Each path below is one point turned by a fixed rotation once a step. After each direction that follows a path, write how fast that rotation turns it, in degrees per step (0 if it stays still).
Each turn is a multiple of 5 degrees from 10 to 175, or 0.
Each row of a path follows its step; steps can be skipped.
Path 1:
step 0: [-0.15  0.82  1.36  1.77  1.25 -2.93 -0.60 -1.38  0.37 -0.86 -1.40  0.92
  0.75  1.70 -0.15 -0.47 -1.17  0.32  0.34 -0.41 -0.19  0.67 -2.93 -0.55
 -0.13  1.40  0.53  0.01  0.54 -1.65 -0.75  0.86 -0.33 -0.42 -0.07 -0.49
  0.54  0.92 -0.53  0.31  1.18  1.50 -1.17  0.14 -0.54]
step 1: [ 0.00 -1.15  0.81  0.81 -0.07 -0.29 -2.60 -1.70 -0.75 -0.06 -0.59  1.59
  1.10 -0.16 -0.44  0.80 -1.13 -0.13  0.89 -0.48  0.00  1.36 -0.91  0.30
 -0.99  2.82  0.36  1.45  0.19 -0.05 -1.66 -0.42 -0.26  0.63  1.66  0.38
 -0.09  1.87  2.06 -0.44  0.72  0.53 -1.20  0.49  0.20]
step 2: [-2.19 -0.45  0.61  1.28 -0.71 -0.81 -0.19 -1.85  2.05 -1.56 -2.12  1.44
  0.33 -0.16 -0.60 -0.23 -0.35 -0.29  0.12 -0.97 -0.67  0.12 -0.86 -0.68
 -0.22  0.88  1.88  0.10  0.35  1.36 -0.86 -1.53  0.44 -0.17  0.49  0.73
 -1.56 -0.05  0.48 -0.43  0.90  0.74 -2.39  0.61 -1.24]
step 3: [-1.17 -0.56 -0.55  1.26  1.04  0.96  0.59 -1.85 -0.01  0.23 -1.48  1.04
 -0.65 -0.46 -0.40  0.98 -0.10 -0.82 -0.81  0.35 -1.22  0.36  0.24 -0.06
  0.19  1.02  0.73  0.98  1.12 -1.29 -0.17 -2.07  0.98  0.81  0.72  0.76
  0.11  2.20  1.04  0.11  2.84  0.99 -1.46 -2.02 -0.39]
step 4: [ 0.74  1.03  0.49  1.87 -0.67 -1.11  0.14 -1.94 -0.46 -0.64 -0.33  1.39
 -1.88 -0.41  0.19  0.31 -0.89 -0.70  0.24  1.11 -1.73 -0.12  0.86 -1.02
  0.95  0.40  2.53  0.16  0.65 -1.19  0.01 -0.01  0.65  0.32 -0.72 -0.15
  0.18 -0.43  1.61 -1.34  0.84  2.08 -2.34  0.18 -0.70]
step 5: [ 1.07 -0.19  2.60  0.34  0.43 -0.18  0.14 -0.59 -0.88  0.94 -1.37  1.48
 -0.58 -0.50  1.21  1.62 -0.04 -1.15  0.69 -1.11 -1.05 -0.31  1.47 -1.03
  0.85  0.67  0.30  0.27  1.12  1.03 -1.53  0.60  0.35  0.46  0.51 -1.50
  0.39  1.25  1.02 -0.47  1.66  0.34 -1.43 -1.68 -1.85]
step 6: [ 0.56  1.71 -0.05  0.53 -0.49 -1.49  0.30 -0.81 -0.15  0.13 -0.72  2.99
  0.13 -0.38  0.09  0.12 -1.72  0.95 -0.06 -1.02 -1.30 -0.74  0.76 -0.46
  1.30  0.67  1.86 -1.27  2.73 -0.10 -0.48  0.46  0.15 -0.68  0.29 -0.20
 -0.84  1.64  0.63  0.27  0.65 -1.26 -0.27  0.68 -2.03]
step 7: [-0.54  0.02  1.53 -1.44  0.11 -0.24 -0.71 -0.48 -1.24 -0.92 -0.72  0.76
 -0.89  0.29  1.27 -0.23 -1.00 -0.46 -1.01 -1.44 -1.06 -1.75 -1.13  1.44
  0.82  1.87  1.73 -0.25  0.19 -1.68 -0.31  1.62  0.46  0.75  1.13  0.30
 -0.52  2.14  0.35 -0.20  1.75 -0.28 -0.39 -0.96 -1.73]
step 8: [-1.03  1.57  0.40 -1.09 -1.02 -0.16 -0.70 -0.73  0.15 -1.00 -1.08  1.01
 -0.80  0.69 -0.17 -0.97 -0.24 -1.68  1.13  0.53 -0.33 -0.06  0.03 -0.37
  1.40  1.63  2.89  0.43  0.99 -0.05 -1.22  1.05 -1.29 -0.90  0.54 -0.62
 -0.09  3.02  0.52 -0.57  0.91  0.75  0.18  1.55  0.63]
step 9: [-0.56 -0.65  0.72 -0.12 -0.66  0.42  0.20 -0.76 -0.52 -0.90 -3.24  1.85
 -0.26  0.53 -1.05 -0.98 -0.94 -0.42 -0.96 -2.15 -0.97 -0.72  1.13 -0.34
 -0.92  1.55  1.39  0.11 -0.89  0.50  0.16  0.85 -1.18  0.69  0.75 -0.94
  0.59  2.36 -0.34  0.31  0.12  2.11 -0.15 -0.98  0.21]
step 10: [-1.28  0.69  0.10 -0.09 -1.28 -1.43  1.60 -0.69 -1.30  0.63 -1.46  1.75
  1.66 -0.74 -1.61  0.58  1.02  0.21  0.05 -1.38 -1.84  0.37 -1.12 -0.34
  0.55  0.78  2.16 -0.67 -0.49 -1.46 -1.03 -0.61 -0.08 -0.09 -0.58 -0.71
  0.78  1.64  0.74  0.29  1.27  1.47 -0.09  0.75  1.05]
[ 0.38 -0.08  0.14  0.40 -0.34 -0.36  0.45 -0.24 -0.50  0.18  0.53  0.27
 -0.17 -0.24 -0.30 -0.33  0.07  0.00 -0.04 -0.29  0.11  0.39 -0.36  0.03
  0.25 -0.03 -0.58  0.05  0.13 -0.10  0.13  0.00 -0.54 -0.03 -0.23 -0.90
  0.05 -0.18  0.00 -0.42  0.21 -0.34  0.08 -0.29 -0.52] -> 60
[ 0.14 -0.41  0.19 -0.24 -0.43 -0.16 -0.31 -0.35  0.10  0.57 -0.25 -0.18
 -0.16 -0.18  0.27 -0.08  0.14 -0.29 -0.30 -0.58 -0.20 -0.08 -0.22  0.08
  0.42 -0.53  0.05 -0.23 -0.66 -0.53 -0.27 -0.05 -0.08 -0.30 -0.07  0.32
 -0.35 -0.04  0.20 -0.36 -0.68 -0.11 -0.52 -0.02  0.12] -> 135
[ 0.44  0.34 -0.03 -0.43  0.39 -0.01  0.46 -0.01 -0.20 -0.07  0.23  0.18
 -0.54  0.21  0.39 -0.09 -0.41 -0.28 -0.39 -0.45  0.14 -0.25 -0.18 -0.15
  0.02 -0.65  0.47  0.26  0.15  0.58 -0.02  0.39  0.34  0.10 -0.28  0.05
  0.00  0.30  0.58 -0.10  0.00 -0.42  0.44 -0.04  0.16] -> 35
[-0.47  0.24 -0.40 -0.23  0.60 -0.11  0.26  0.19  0.08 -0.45  0.30  0.44
  0.34 -0.34 -0.35  0.78 -0.15 -0.03  0.15 -0.38 -0.52 -0.05  0.03  0.25
  0.10 -0.11 -0.21 -0.35 -0.52  0.32  0.05 -0.09 -0.46  0.06  0.01  0.39
  0.08  0.11 -0.07 -0.54 -0.15 -0.35 -0.20 -0.07 -0.32] -> 90
[-0.14 -0.45  0.22  0.61 -0.02 -0.15 -0.18 -0.10  0.60 -0.59  0.15  0.11
 -0.49  0.08 -0.26  0.02 -0.51  0.38 -0.19 -0.10  0.10 -0.17  0.10  0.17
  0.59 -0.39  0.24 -0.31 -0.11  0.13  0.32  0.27 -0.20  0.26 -0.15 -0.15
 -0.16 -0.29  0.03  0.36 -0.36  0.55  0.34  0.51 -0.36] -> 160
